Named moves come first, each a turn or a mirror and shown by rows before and after it. Which of them, in which order, take the first row of each pair that follows to the second? Write the first one first, as in the answered first pair.
move muge:
[  9.0   0.9 -10.1  -7.0   5.1   6.4   7.8  -3.4  -8.7   6.1] |-> [ 8.3  1.9 -5.7 -3.7  1.4  8.6 13.1 -3.8 -6.0  7.9]
[-18.4  -5.2  -4.0  11.0  -8.0  -7.4   5.5  -0.6   6.9  -0.3] |-> [-16.9  -7.8 -12.6   5.6  -0.7 -11.4  -5.4   1.7   2.4  -3.2]
[ 19.1   4.8 -27.2 -10.5  20.6 -16.9 -22.4 -10.9  -6.0  -4.5] |-> [  9.9  13.9  13.6  15.0 -13.5   0.7  30.7 -18.7  17.7   8.9]
[-2.8  7.2  7.7  8.7 -5.5  7.0 17.3 -7.3 12.5  3.3] |-> [  2.5   1.8 -17.1  -6.6  15.0  -3.8 -13.7  -2.4  -1.4  -4.2]
move dabev:
[  2.7   8.8  -8.4   6.6 -29.5 -11.5 -10.7   3.6 -14.4   2.7] |-> [ -1.4  -0.8  -9.7 -11.5  -0.3  -2.2 -18.1  14.2 -24.8 -13.8]
[  0.2  -8.2  15.4  -1.0  24.6   6.7  10.6 -10.2  28.2 -23.8] |-> [ -0.3   4.8  14.3  22.2 -17.1  -5.2  14.1 -17.2  30.9  -1.2]
[-10.4  -8.4   8.1 -26.7   2.7  21.7   2.8  19.2 -28.9   9.3] |-> [  3.5  -9.4  16.2 -27.4  25.4  23.6  18.7   3.6   1.2   0.5]
move zalo:
[-13.7  -8.8   0.3  -0.7   4.6  11.8   9.2   5.9  10.4  -2.4] |-> [-7.0 -5.7  0.3 -1.3  7.9 11.1 11.7  1.2 16.1  0.8]
[ 18.8  14.6  -1.7  15.4  -9.1 -15.6   7.8 -17.2  30.6   9.1] |-> [-28.8  -4.0  -2.7  16.1 -27.9  -9.8 -10.3  15.2  -6.3 -12.4]
[-21.4 -13.3  -5.5 -11.6   4.2  -3.6 -30.6  30.0 -13.7 -30.2] |-> [ 37.9  10.6  -4.8 -12.4  28.0 -10.3  -8.6  -8.6  31.2  -3.9]
move levub:
[ -2.4  -1.3   0.2   9.5 -20.6 -15.3   5.9  -9.0  19.3  -6.3] |-> [ 13.9   3.9  -7.4   2.7  -9.8 -18.4  -0.3 -13.9  20.1   0.9]
[-11.2  -9.7  33.0 -11.2  -1.8  26.5  18.9  -4.7   0.8  -1.8] |-> [ 15.8  -1.0  22.2 -21.4  17.0  21.8  12.6 -15.3   6.0   9.6]
[ 12.5  11.8 -22.2  -0.9  -3.8 -19.2  -4.4  -3.8  -4.0  14.6] |-> [-10.6   4.7 -16.9   6.3 -20.6 -16.3  -4.1   6.7 -14.1   6.7]
[ 10.9   4.4  11.6 -16.2  26.1  10.0  16.7  -5.3   8.1  -0.3] |-> [ 10.4   5.1  -4.0 -23.7  24.3   5.9  -5.3   4.8 -16.0   5.9]
Then:
(two moves a pair)
[ 16.8  20.3 -14.6  -1.0 -18.4  -4.3  -7.0  -4.6  -0.8   7.9] |-> [ -0.7  15.9  -6.8   4.3 -31.6   0.6  -2.2   4.4  -8.3   3.4] => zalo then muge
[-25.3 -19.8  10.3  16.7  -6.4  -2.5   3.6   7.7  -2.2   7.6] |-> [  6.0 -11.0  10.5   9.1  18.7  -1.8  13.6  -9.8  19.8  14.7] => dabev then zalo
[  5.8  10.6 -34.8  -6.9  -7.6 -11.2 -28.3   2.2 -26.5   3.0] |-> [  2.0  14.6  17.8   9.6 -13.0  16.1  40.8 -11.0  14.4   1.7] => dabev then muge
[-1.0  2.6 -3.5  5.1 -4.8 -3.3  0.9 -1.3 -1.0 10.4] |-> [-5.6  1.0  0.6  3.1 -4.4  1.3  4.2  2.3 -5.2  8.8] => dabev then muge
[ -8.5  -1.1   8.8   4.5 -12.7  11.1   5.8  10.6 -12.1   3.2] |-> [  5.3   7.2   5.6   3.6 -12.3   8.8   5.1   5.1 -11.2  15.6] => zalo then dabev
[-32.2 -12.2   7.5  -2.3  -9.3  10.0   3.0   3.7  -9.4 -12.7] |-> [ -0.1  10.1   2.4   7.7 -26.0  -0.1   9.8 -16.4   2.4  21.7] => zalo then dabev
[ 3.2 -5.6  7.1 -2.4 13.9  4.0 11.3 -0.4  9.6 -6.8] |-> [-0.1 -7.2 -2.6 -9.2 13.8  1.9 -5.7  8.9 -9.1 -5.9] => levub then zalo
[ -9.6  -1.1   6.6  -0.5   5.0  11.8  13.3   6.6   4.5 -15.1] |-> [  1.0   0.8   1.0   1.8   9.2   4.1  11.4  -3.9  17.7 -14.0] => muge then dabev
[-1.2 -3.9 10.2 -1.1 -8.4 -0.9 10.7 -2.8  9.8  5.7] |-> [ 5.8 -2.6  7.8 -5.0 -1.6 -1.1 10.4 -5.2 11.7  6.3] => zalo then levub
[  0.4  22.6  32.0  25.8 -44.0  14.3  43.8  -9.0  14.3  30.8] |-> [ 52.2  27.3 -30.6 -17.9  17.8 -11.2 -25.8 -13.6  -9.8  36.8] => levub then muge
[-32.5 -11.6 -14.2   7.0 -13.4  -9.2 -18.1   5.4   1.6 -16.0] |-> [  1.7   5.9  -1.2  13.8  -8.3  -8.1  11.6 -21.8  36.5   4.4] => muge then zalo
[ -2.2  -7.3  -8.3   3.5   6.0 -22.8  -3.6   9.6   2.1 -15.2] |-> [ -1.1  -3.9   1.9  11.5  -2.3 -19.8  12.3   3.9  14.0 -11.4] => dabev then muge
[-12.3   5.1  -7.9 -10.3  -7.4  16.1  -9.8   8.4 -30.4   5.4] |-> [  9.7   6.4   4.2  -6.5  18.5  16.4  17.4 -18.4  18.6  -3.5] => dabev then dabev
[12.0  2.4 12.8  1.8  8.1 16.2 18.5 -3.1 10.5 -7.6] |-> [  4.7  -5.8  -5.0  -9.1  18.0   9.5  -8.7   7.7  -9.0 -18.7] => muge then zalo
[ -2.4  -8.2   7.5  -5.0  -1.4  15.2  -2.7  11.7 -31.5   8.8] |-> [10.3 -3.5 22.3  3.4  2.9 17.5 22.7 -5.6  1.1  9.6] => levub then zalo
[-10.6   4.1  28.2  -6.2   7.0   4.0  28.9  -8.7  26.4  -8.5] |-> [  2.7  11.0 -11.0 -29.5  12.5  -8.4 -23.3   7.9 -24.5  10.9] => levub then levub
[ 34.9   6.4 -25.0   1.2   1.5 -25.1 -17.2 -10.7  -3.6   8.9] |-> [-10.7  -8.5 -15.5  10.9 -26.4 -18.0 -20.3  14.0 -27.8  -6.9] => dabev then levub
[ 23.4  -0.6 -26.2   0.5   9.3 -18.4 -25.5 -19.3  19.2   2.2] |-> [-13.6  -0.1   7.0  26.1 -42.3  -2.5   7.7  -6.3  13.8   8.2] => levub then muge
[ 7.3 -0.9 -0.9 -0.7  9.3  3.7  4.2  3.7 24.9 -2.6] |-> [ -0.1  -3.4 -13.0  -7.3   6.6   1.0 -16.0  16.3   0.9  -1.8] => levub then zalo
[ -9.7 -13.2   9.6   9.9 -11.8  -5.3  -9.4   8.6 -19.6  10.8] |-> [ -2.6 -12.2  22.8  16.9  -6.6  -2.0  12.5  -4.5   7.4   8.5] => levub then zalo
[  3.3  -4.8  12.2  11.5 -37.9   4.2  14.7  -0.2 -17.5   5.2] |-> [ 38.1   2.9   8.9  -6.9   0.4   7.9  18.6 -14.5  -3.9  10.3] => dabev then zalo
[  9.1   3.9  -3.9   1.3 -27.0  -3.1  -4.1   4.6 -45.4  27.2] |-> [ -8.2  -1.4  19.5  16.6 -39.1   5.0  23.4   1.1 -24.3  15.7] => muge then levub
[ -2.0  -5.9  17.6  19.5 -13.4  -9.9  21.9 -12.7  18.6   3.3] |-> [-11.9 -10.9 -10.2   5.4 -13.5 -18.3 -20.9   8.0 -24.2   3.1] => dabev then muge
[-8.1 -6.0 15.7 -5.9 10.5 12.8  8.5  6.8  1.2 -9.6] |-> [18.3  5.4  4.7 -7.3 15.3  3.8  3.8 -6.3  9.3  7.7] => dabev then levub
[  0.3  -6.8  -1.6 -14.4   5.9  13.6  -1.9   7.4 -10.4  -3.5] |-> [ 0.3 -7.1  7.8 -6.3  3.8 13.6 12.7 -1.4  8.7 -7.0] => levub then dabev
[ 6.8 14.0 13.1 -5.8 20.0 28.0 25.8  8.3 14.0 -1.8] |-> [ 16.9  21.9   6.9 -10.8  18.7  27.0  18.5   8.8   2.3  12.1] => levub then muge
[  2.9   9.3 -12.9  -8.3  21.9   2.2 -13.3   3.0 -12.9  -5.0] |-> [ -0.6   9.2 -16.1  -4.5  14.9  -2.3 -18.4   3.5 -14.9  -4.1] => dabev then levub
[  7.5   0.1  -3.7   1.0   4.7  -6.3  -3.8 -11.7  11.9  -0.7] |-> [  7.7   1.2  -8.6  -2.2   1.8  -7.7 -12.4  -7.3   0.1   3.9] => muge then levub
[ 10.1   4.3 -10.1  -3.5   6.0 -10.4  -9.7  -3.0  -4.5   5.0] |-> [ 12.2   4.5  -8.7  -2.4   6.9 -10.8  -7.4  -6.2   0.4   4.9] => dabev then dabev
[  0.2  -4.4 -15.6 -14.9  -4.5  -2.2  -8.3   3.4 -29.2   3.6] |-> [ 19.2  -2.5  -5.3  -9.7  13.8  -3.0  14.5 -19.8  13.0  -2.7] => dabev then dabev
[ -5.2  -0.5  12.5 -12.3   2.7   7.1   6.9   7.3 -10.7   0.6] |-> [ -4.9  -1.7  15.0 -10.9   4.8   7.0  11.3   4.0  -3.3  -3.0] => dabev then zalo
[ -2.0   5.6 -17.4  20.9 -20.4 -17.8  14.5 -12.3  18.9  10.0] |-> [ -5.3   1.5 -12.6  21.7 -15.5 -14.9  19.8 -12.7  24.9   3.3] => zalo then levub
[ 10.0   0.3 -24.8   7.2  -9.2  -6.8  -6.6 -19.3  -7.4  10.9] |-> [-16.2  -9.7 -10.9  17.5 -23.6  -0.7   3.5 -10.8  -6.4  -4.1] => zalo then levub
[  7.4   1.5  -9.7   4.3  -2.8 -14.6   0.0 -13.7   7.3   5.0] |-> [ -9.4  -4.2  -7.4   8.3 -14.7 -13.3  -3.5  -4.6  -3.4  -0.3] => levub then levub
[-13.4  -0.7 -13.9   1.5   7.0  -2.8  -7.2  -5.0   5.4   2.8] |-> [-14.5  -0.4 -14.0   2.3   4.8  -2.9  -7.5  -4.3   4.2   3.0] => zalo then levub
[-15.7 -12.0   2.9 -12.7  20.9  11.4  -7.3   9.2  -5.7 -19.0] |-> [ -3.7  -3.7  13.3   6.6   7.9   5.4  15.5 -12.3  28.8 -10.5] => levub then dabev
[-23.6 -12.3  -0.6   4.7 -14.3  10.1   2.2  12.6 -18.6  10.6] |-> [ -7.5 -17.9 -19.2  -9.3  21.3  -0.1 -16.6   4.1  -8.0  -3.9] => levub then muge
[ 1.9 -0.6  2.4 -0.3 -5.5  3.5  1.2 -0.2 -9.6  4.5] |-> [ 6.5 -0.7  2.7 -4.2  3.8  5.3  2.1 -2.4 -6.0  1.9] => dabev then zalo
[ 8.1 12.0 -1.8  2.1 -7.7  0.5  5.4 -5.7 -7.5 10.3] |-> [  2.8  10.0   1.1  -1.3  -6.4   5.5   4.9   0.0 -14.7   7.9] => dabev then muge
[-12.4  -8.0 -23.6  17.4 -32.7 -19.3 -36.4  -5.2   1.0  -9.4] |-> [ -2.7 -19.8 -17.1  -5.1  22.2  -7.4 -28.8  -9.0  18.6 -37.4] => dabev then dabev
[ 11.3   3.2   6.1   2.2   8.4   6.4  -2.1   5.7 -10.7   2.7] |-> [  7.2   2.9  10.5   4.9   4.1   8.7   1.7   6.9 -10.6   2.5] => zalo then muge
[ 22.5  -5.3   3.6 -13.4  26.8   4.9  -4.1   2.3  -3.3   4.6] |-> [-12.1 -18.5  14.2  -5.8   9.6  11.2   0.0  16.7 -11.8 -12.2] => zalo then levub
[-19.1  -1.0  -6.6   0.3  19.0   0.2  -6.5   7.2  -0.2  -0.5] |-> [-14.2   0.3  -2.1   1.9  22.6   1.0   2.4   1.4  10.5  -0.6] => levub then levub
[ -4.3  -0.2   4.3   6.2  -0.9  12.1 -12.7   3.6   0.2   0.8] |-> [-2.9 -0.8  7.2  4.7  3.5 14.2 -9.0  2.4  5.2 -2.0] => dabev then muge
[ 14.8  -4.8  16.0 -12.1  17.9  15.6  20.4 -13.9  31.4   6.2] |-> [ -2.9 -11.1 -11.4 -28.3  11.2  10.5 -25.8  16.3 -24.4   6.8] => levub then zalo
[ -0.3  12.6   5.0   5.0  23.3   7.2   1.0  -3.1   5.3 -13.3] |-> [ 7.9 18.0  0.2  8.8 18.3  1.1 -0.4 -9.8 10.2 -4.8] => levub then dabev
[  8.9  -2.2  -7.4 -10.9  15.2   1.3 -10.2   9.6 -16.9   0.8] |-> [21.4  4.4  2.5 -2.3 14.1  1.3 10.2 -6.3  8.2  6.4] => levub then zalo
[  1.3  -0.9   5.8   0.6  11.1  -0.4  12.7 -13.6  19.4 -13.7] |-> [-14.4   3.6  -3.4   7.1 -23.9  -4.5  -4.3   1.9 -13.1   2.5] => dabev then dabev
[ -8.2  -0.3  -6.9  -0.8 -14.8 -10.1 -11.4   9.6 -18.7  10.1] |-> [ 10.4   6.3  -9.7  -7.5  -3.1  -9.9 -10.6   2.4 -14.3  19.0] => zalo then dabev
[ 28.0  11.2  -6.0 -32.4  27.9   9.0   5.3  -6.5 -19.9  15.6] |-> [ 16.7  -0.9   4.4 -31.0  41.4  13.0  17.2  -9.4  -0.8  -8.3] => zalo then dabev
[-19.9  -5.2   2.7   8.7 -12.1  -6.2  -2.3   9.9  -1.2  -1.8] |-> [ -2.7  -6.2  -9.6  -1.1  13.1 -12.8 -13.0   1.5   8.6  -7.5] => levub then muge
[  9.7  11.3   3.9   6.1 -18.1  -2.6  -1.4  -4.2 -10.6  26.3] |-> [  0.9   5.7  -3.9   1.6 -16.2  -4.8 -15.1   3.7 -22.5  19.3] => zalo then muge
[-14.6  -7.0   6.1   4.2 -16.6  10.3  11.6   9.1  -7.2  -3.1] |-> [  0.9   3.9   1.7   5.5 -22.0   5.9  10.5   2.2  -7.5  14.4] => zalo then dabev
[ -8.9 -26.5  -7.0 -14.9  10.9 -11.2  -3.8  18.0  -7.9 -23.8] |-> [ -2.5 -20.6   7.9   4.5  -1.9 -14.0  22.1  -0.8  26.0 -19.7] => levub then dabev
[ 1.7 -0.8 10.6  5.5 13.0  5.0 15.5 -8.8 21.1 -7.2] |-> [ 20.0  11.7  -7.6   3.3   5.4  -6.6  -1.9 -13.4  10.1  14.0] => levub then dabev
